The rows below fall into families. The same turns and mirrors carry the whole set onto itself and the rows of a family onto each other. For each named row, which other rows are in its family? Write them in the order they are listed.
These 18 rows form 3 families of 6 rows each.
Geba: -16,-10,19,-6,28,-28,-6,-25,6,28,-15,13,-6,8,-20,19,-26,23,-2,-13,-17,-17,28,-23,12
lafi: -24,-7,12,5,26,-37,-19,-36,-4,8,-15,6,-1,5,-21,23,-25,11,2,-19,-14,-9,24,-15,8
Fal: 0,0,15,27,24,6,-13,-18,-11,5,-17,4,1,-11,-15,38,-35,25,-17,11,-17,16,24,-17,-1
betiv: 6,1,1,18,1,-7,-20,-4,19,40,5,-15,-9,-15,-22,20,20,-26,19,7,-15,-8,16,-32,3
seva: -16,-17,28,0,27,-31,-7,-33,8,24,-25,4,-3,4,-22,17,-15,15,2,-9,-21,-2,33,-19,18
tozup: 16,8,1,16,-4,-13,-29,2,11,40,1,-16,-7,-10,-17,16,6,-18,27,-2,-16,-19,3,-13,-4
neme: 13,5,-4,9,1,-4,-20,0,11,39,4,-7,-5,-13,-29,23,19,-20,13,2,-13,-12,13,-29,-18
leg: -1,-12,26,31,20,7,-6,-27,-10,5,-21,-10,3,-13,-18,33,-30,17,-12,18,-24,20,25,-16,10
famon: -7,-10,0,-22,-6,0,2,12,29,16,5,-20,-9,13,-13,2,-2,-11,19,14,2,-9,-2,-4,-12
Ris: -52,-26,32,12,24,5,4,-17,3,-1,-20,-8,15,1,-25,9,-32,14,9,11,-16,-3,4,-11,5
Tukos: -15,-12,3,-12,-1,-1,3,8,38,15,1,-20,-7,4,-9,-6,5,-17,20,22,2,2,1,-4,3
Tel: -49,-20,18,13,25,7,0,-7,0,-2,-15,0,16,5,-16,17,-39,24,5,7,-16,-12,-3,-10,-2
tatab: 21,17,7,12,-6,26,-8,2,6,17,-8,-9,-2,-24,-16,-9,-4,-5,16,27,-7,-15,-1,6,-5
zota: -9,-5,1,-10,6,-4,-15,13,30,20,4,-15,-5,-7,-16,-9,-7,-16,26,13,8,3,-8,4,-18
Vita: 7,19,3,18,-1,31,-5,-2,9,4,-18,-16,3,-24,-12,2,12,-12,22,29,-11,-10,9,-5,9
lal: 14,19,-6,7,3,31,-8,2,2,-2,-19,-16,9,-15,-12,8,6,-7,23,22,-9,-14,3,1,-8
timob: 0,0,17,28,6,-2,-6,-33,-20,-1,-12,-4,-1,-2,-14,30,-38,22,-19,10,-21,0,17,-9,10
nam: -47,-18,20,9,19,-1,2,-24,-6,-5,-5,5,9,-5,-28,5,-40,13,-8,7,-6,-4,3,-10,-9

Same family as Geba: Fal, neme, famon, Tel, lal
Same family as leg: betiv, seva, Ris, Tukos, Vita

The rows below fall into families. The same turns and mirrors carry the whole set onto itself and the rows of a family onto each other. For each named row, which other rows are in its family? Write them in the order they are listed.
These 40 rows form 5 families of 8 rows each.
Giguk: 11,19,19,-20,-8,8,12,-10,-5,-5,12,25,-9,2,4,-15,7,13,1,10,22,-4,-39
vagen: 23,14,19,-3,17,7,-9,4,-29,1,-12,30,-3,-21,-2,-11,16,1,-12,26,2,1,-6
pur: 8,-2,27,-4,29,4,5,-18,-17,29,-5,3,1,-29,23,-19,-6,29,-3,31,7,-1,27
Logiz: 6,5,-14,-4,-34,-1,3,-9,5,-10,15,12,11,-18,15,-12,6,25,-8,-4,-7,12,-38
sali: 6,5,-17,11,-34,6,-10,-10,2,-9,14,19,8,1,19,-4,0,15,-10,4,1,2,-36
Bim: 8,12,18,-32,-18,11,-1,-12,-22,-13,12,12,0,1,9,-14,3,18,18,9,7,-3,-39
zanil: 4,18,-5,-16,-11,3,-6,-21,-6,-3,8,27,5,-17,34,-7,2,23,16,10,-26,12,-37
pumit: 1,2,14,15,14,-6,-4,5,8,13,-14,-26,22,-17,16,-9,-8,14,-3,9,-7,7,32
sufu: 34,2,10,-18,22,8,-7,-2,-24,2,-7,17,-10,-16,7,-15,16,-3,-3,21,-11,4,-4
Zenum: -16,12,24,-2,8,14,29,-15,11,14,19,6,9,-7,15,-8,-12,47,11,18,25,-1,-5
dolik: -2,-3,25,31,8,6,10,8,-17,13,-6,-6,10,-11,6,-13,-15,35,-15,23,16,-2,23
Nidoz: 10,17,7,-16,2,18,19,0,2,-15,16,18,-2,6,-1,-7,9,14,9,6,8,3,-34
baril: -3,-6,-6,-13,-30,-2,7,-28,16,14,15,-11,20,5,31,-10,-18,23,-1,14,20,4,-2
Vozuf: 6,8,30,5,25,23,2,-3,-19,25,-7,1,-1,-20,17,-9,-6,24,5,36,11,9,32
zugu: 34,17,22,-11,10,2,-20,7,-22,11,-17,21,14,-22,4,-28,9,8,-13,19,-2,-8,-12
zaviz: 23,21,4,9,6,-5,-19,1,-26,2,-7,5,22,-43,12,-17,12,19,-6,-3,-23,4,-11
Dusul: -13,-17,-4,-12,-19,3,13,-10,20,13,16,-9,7,16,29,-4,-15,29,3,22,0,5,6
zes: 17,2,0,13,-15,3,-22,1,-30,-6,-19,9,5,-32,16,-4,3,5,-4,6,-26,20,-7
tisa: 15,7,4,16,-6,8,-21,18,-21,-2,-12,8,7,-44,7,-10,5,17,-7,5,-27,13,-2
vizop: -5,10,28,-12,-1,23,22,-16,6,18,16,-5,-6,3,24,-11,-13,36,15,18,32,3,-2
buf: 21,23,8,-33,-17,13,-15,-11,-8,-7,7,10,0,-3,25,-20,1,7,15,27,3,6,-36
nefof: -17,7,16,4,-6,16,21,-13,-5,2,19,-9,-9,10,27,-4,-17,35,15,28,19,11,0
mup: 3,-10,9,8,9,-5,6,7,2,22,4,-25,19,-6,6,-13,3,25,-18,5,1,-5,33
Bubu: -9,2,3,-6,-32,4,-2,-9,23,19,16,-16,24,-3,25,-11,-12,35,-7,13,21,1,4
gonin: 18,2,-7,7,-7,-5,-21,1,-18,-10,-8,4,18,-37,5,-6,13,2,-12,4,-23,12,-3
Pesol: 4,-14,3,6,0,6,-17,-6,3,21,-10,-18,25,-29,24,-4,-12,19,-3,16,-11,10,35
bened: -9,2,24,0,-18,25,17,6,-1,8,25,-13,3,8,18,7,-17,19,17,33,8,6,-15
siso: 14,20,6,-10,9,-8,-9,1,-18,-5,-24,6,19,-32,8,-30,15,27,-5,-10,-17,15,5
mibi: 31,2,18,-7,25,5,-23,1,-17,8,-7,14,-8,-21,3,-16,16,0,-10,16,-1,-13,-1
sigu: 11,18,6,-24,-7,15,9,-3,-12,-11,10,10,-3,-4,0,-18,27,15,12,5,13,-2,-34
zimap: -15,15,20,-9,-5,19,37,-16,2,10,15,7,6,1,22,-5,-8,43,14,23,19,20,-8
fut: -8,-12,-1,2,-11,7,10,-14,11,24,35,-3,6,9,32,10,-10,21,2,24,-7,-7,-10
zulat: 5,-1,33,8,28,8,3,-12,-3,27,-5,12,2,-16,27,-4,-19,29,-9,33,6,7,26
Neru: 1,-2,21,-3,-13,1,-13,1,-10,20,-15,-26,21,-36,23,-14,-9,25,1,15,-6,17,31
Dovi: 4,-2,-18,4,-33,0,-4,-10,-7,-3,3,30,10,-15,14,-14,5,23,-3,5,-2,-4,-38
mip: -7,-11,-3,-5,-27,8,8,-16,23,21,13,-10,16,-9,35,-9,-19,42,2,8,5,9,-1
godum: 6,3,-14,-19,-28,4,-2,-16,-14,0,22,22,7,-10,25,-14,5,33,-1,8,-15,1,-37
namiz: 8,4,17,0,-3,4,-10,0,4,14,1,-33,17,-24,23,-5,-17,17,-4,12,-4,21,34
fom: 8,11,20,24,22,7,3,7,-4,24,-10,-1,5,-11,21,-17,-10,25,-15,38,9,6,27
somez: 28,18,11,-2,10,-5,-21,-8,-25,0,-25,18,7,-23,14,-41,1,21,-17,16,10,-2,1

Same family as sigu: baril, tisa, mibi, zimap, zulat, Dovi, namiz
Same family as mup: zanil, dolik, buf, bened, siso, fut, somez
Same family as Neru: pur, sali, sufu, Zenum, Nidoz, zes, Bubu

The rows below fall into families. The same turns and mirrors carry the whole set onto itself and the rows of a family onto each other. For each named row, which other rows are in its family? Write them in the order they are listed.
These 32 rows form 4 families of 8 rows each.
fov: -18,-22,4,17,-17,-19,1,-1,-18,29,3,-30,-10,-8,-8,-8,10,25,-2,13,-15,13,5,-5,-8,-5
sovos: 3,-3,13,-34,7,-10,8,8,-28,7,5,13,-1,34,-12,12,-9,-20,4,-1,16,-3,-12,-19,-8,26
Mibu: 11,13,19,-18,18,18,-12,5,9,7,7,3,-6,21,10,22,2,9,-10,17,1,37,-12,7,12,-2
domur: -26,-14,-15,-3,-7,-6,13,-21,9,24,-4,-8,11,-26,7,2,6,9,0,27,-4,3,10,-15,-23,3
mufir: -27,-14,-20,-5,-17,-14,6,-17,6,17,-1,-11,7,-22,4,0,14,4,1,36,-1,-2,9,-14,-17,-3
Fud: -11,-25,1,19,-18,-26,4,-4,-19,20,5,-29,-8,-8,-3,-5,12,20,-4,24,-15,6,-3,4,-9,-7
bab: -21,-15,-18,3,-9,-16,9,-23,3,13,-5,-1,10,-23,8,-2,8,1,7,29,-10,0,6,-15,-18,-1
Bazav: 0,1,12,-37,12,-5,1,9,-26,9,2,9,-13,31,-15,16,-11,-20,-7,-6,9,0,-15,-21,-14,19
Dila: 7,4,27,-35,-5,10,10,-5,-18,-16,7,10,-11,22,9,32,-2,1,-16,6,8,21,-9,-23,-5,3
rut: -18,-21,0,22,-19,-25,1,-4,-12,22,2,-19,-5,-4,-4,-5,14,33,-8,19,-10,12,8,1,-4,-3
mupi: 1,10,2,-20,25,0,-20,13,7,20,1,1,-8,43,-14,0,6,-15,3,7,5,7,-21,9,-3,20
vud: 17,-3,22,-27,-7,1,13,-7,-24,-17,7,14,-10,20,13,26,-6,-5,-13,6,4,28,-18,-14,-2,2
dasi: -33,-4,-4,-4,10,-39,3,-6,-18,6,21,-21,-12,-4,-4,-19,15,23,-21,-2,-4,4,16,18,3,6
Kez: 14,8,17,-15,21,9,-10,-2,11,1,8,5,-1,27,5,24,-5,3,-19,21,6,32,-20,14,10,-5
nik: 15,8,11,-12,20,12,-19,-1,7,-3,10,5,-15,18,9,21,1,-2,-13,19,1,35,-20,15,7,-2
Ralo: -34,8,-26,-19,5,-27,11,-29,2,-7,17,0,5,-13,1,-21,11,-4,-13,2,-8,-7,8,1,-8,2
narov: 11,0,19,-33,-1,9,5,-11,-29,-11,7,14,-9,23,11,22,-3,-3,-10,18,9,30,-20,-19,-6,-2
turo: 12,6,20,-15,18,14,-11,-4,8,3,17,1,-11,26,4,15,-7,0,-7,25,5,35,-25,11,8,-5
zikug: -23,-14,-19,-4,-21,-13,10,-14,7,18,-1,-2,10,-27,2,0,4,12,-5,29,-11,0,9,-18,-14,1
Lokib: 1,3,13,-37,7,-5,2,5,-28,9,-5,11,-11,34,-16,13,-7,-11,-5,-5,22,0,-1,-20,-10,27
guve: -20,-2,-9,-1,6,-35,1,-13,-30,0,29,-21,-10,-4,-9,-23,14,21,-14,-1,-10,6,7,23,4,3
sipu: -30,13,-26,-19,1,-23,8,-27,-3,-6,6,-2,-3,-20,7,-22,20,0,-9,3,-5,-1,19,-1,-5,6
mola: -33,14,-22,-25,5,-23,14,-31,3,-6,7,-2,8,-9,5,-19,15,10,-17,8,-2,-6,19,2,-7,3
goz: 15,4,23,-34,-2,5,2,-7,-24,-15,6,18,-6,27,3,27,-3,1,-10,9,-3,26,-12,-22,0,-4
Let: -26,6,-3,-6,4,-35,1,-9,-28,2,21,-23,-12,-3,-13,-21,11,23,-18,0,-8,3,19,13,12,-3
nule: 2,7,8,-34,13,-3,10,8,-32,7,-2,12,-12,32,-7,9,-8,-24,-8,2,16,-2,-14,-19,-8,20
bev: -25,1,-4,2,1,-34,12,-8,-21,4,25,-27,-12,-11,-5,-20,12,16,-15,-7,-2,4,13,18,8,5
loma: 3,13,5,-25,22,1,-14,17,8,29,-5,-2,-9,40,-14,2,0,-9,-7,1,11,13,-14,8,3,20
tunid: 7,16,12,-15,28,4,-10,10,1,20,0,4,-12,39,-13,-7,-4,-14,3,3,10,7,-20,9,4,21
verad: -15,-23,4,15,-18,-22,6,-7,-17,21,7,-29,0,-6,-5,-9,16,29,7,21,-7,10,7,3,-6,1
das: -34,6,-22,-29,3,-26,8,-21,2,-1,12,-2,0,-18,7,-21,11,10,-11,3,-13,-7,18,-4,-10,11
zemo: 8,9,7,-18,33,1,-13,7,3,24,-6,2,-8,40,-8,4,0,-9,-3,-2,8,13,-16,13,-7,22

Same family as mola: fov, sovos, domur, mupi, vud, nik, Let
Same family as turo: rut, dasi, narov, zikug, nule, tunid, das
Same family as Ralo: Mibu, Fud, bab, Dila, Lokib, guve, loma

